Each row has a name. After each piece below comes the name of the row it's from, unless a question asks for something else. Each question is about the rows just above it.

[141 166  97  74 111]  lago
[132 179 124  85 122]  madap
[132 154 124  85 122]  Lel
[142 178  87 107 113]  Buvek
Count the entries of [132 154]:	2
How many entries does [142 178  87 107 113] have?	5

[123 125 111 152 172] : Pifib
[125 172 123 112 152] : Buvek
[158 111 101 117 137] : Lonom
[124 122 136 118 156] : ruzi
[117 137 101 111 159] : Lel
[153 176  88 158 122] : Kis
[124 137 136 156 163] : lago
[145 125  74 132  91] : madap
[119 181 107 130 141] : Sifep
[123 176 176 176 176] : bimi
Put [158 122 153 176  88] back in order: which row is it?	Kis
Number of entries in [123 125 111 152 172]:	5
The value that bimi holds more than once:	[176]
Put [159 111 101 137 117] back in order: which row is it?	Lel
[112 123 125 152 172] is which row reordered?	Buvek
[111 123 125 152 172] is which row reordered?	Pifib
Number of entries in [124 122 136]:	3

[120 125 139 127 167 119 165 132 165 157 102  84 127 142 171]  Buvek
[ 83 128 137  83 158  83 121 140 103 140 102  83  83  98 109]  ruzi
[114 128 137  83 158 158 133 140 103 140 102 138 158  98 109]  Lel
How many entries does [114 128 137  83 158 158 133 140 103 140 102 138 158  98] have?	14
How many entries does [ 83 128 137  83] have?	4
asked: [114 128 137  83 158 158 133 140 103 140 102 138 158  98 109]	Lel
Number of entries in [ 83 128 137  83 158  83 121 140 103 140 102  83  83  98 109]:	15
How many entries does [120 125 139] have?	3
The row with [ 83 128 137  83 158  83 121 140 103 140 102  83  83  98 109] is	ruzi

[122 131 131 131] -> ruzi
[156 129 139 129] -> lago
[137 137 150 131] -> Lonom
[146 131 132 122] -> tigo
[150 122 136 131] -> Kis
Which row holds these entries in another order? [150 131 136 122]	Kis
Number of entries in [146 131 132]:	3
The value that lago holds more than once:	[129]
Put [131 150 137 137] back in order: which row is it?	Lonom
Which row holds [146 131 132 122]?	tigo
Which value appears more than once in Lonom?	[137]
The value that ruzi holds more than once:	[131]

[ 97 129 131 131 127] : Buvek
[ 74 129 130 132 128] : lago
[ 92 128 134 134 127] : Lel
[ 98 129  98 131 131] : Sifep
[ 97 127 129 131 131] is which row reordered?	Buvek
Which value appears more than once in Buvek?	[131]
The row with [ 97 129 131 131 127] is	Buvek
Which value appears more than once in Lel?	[134]

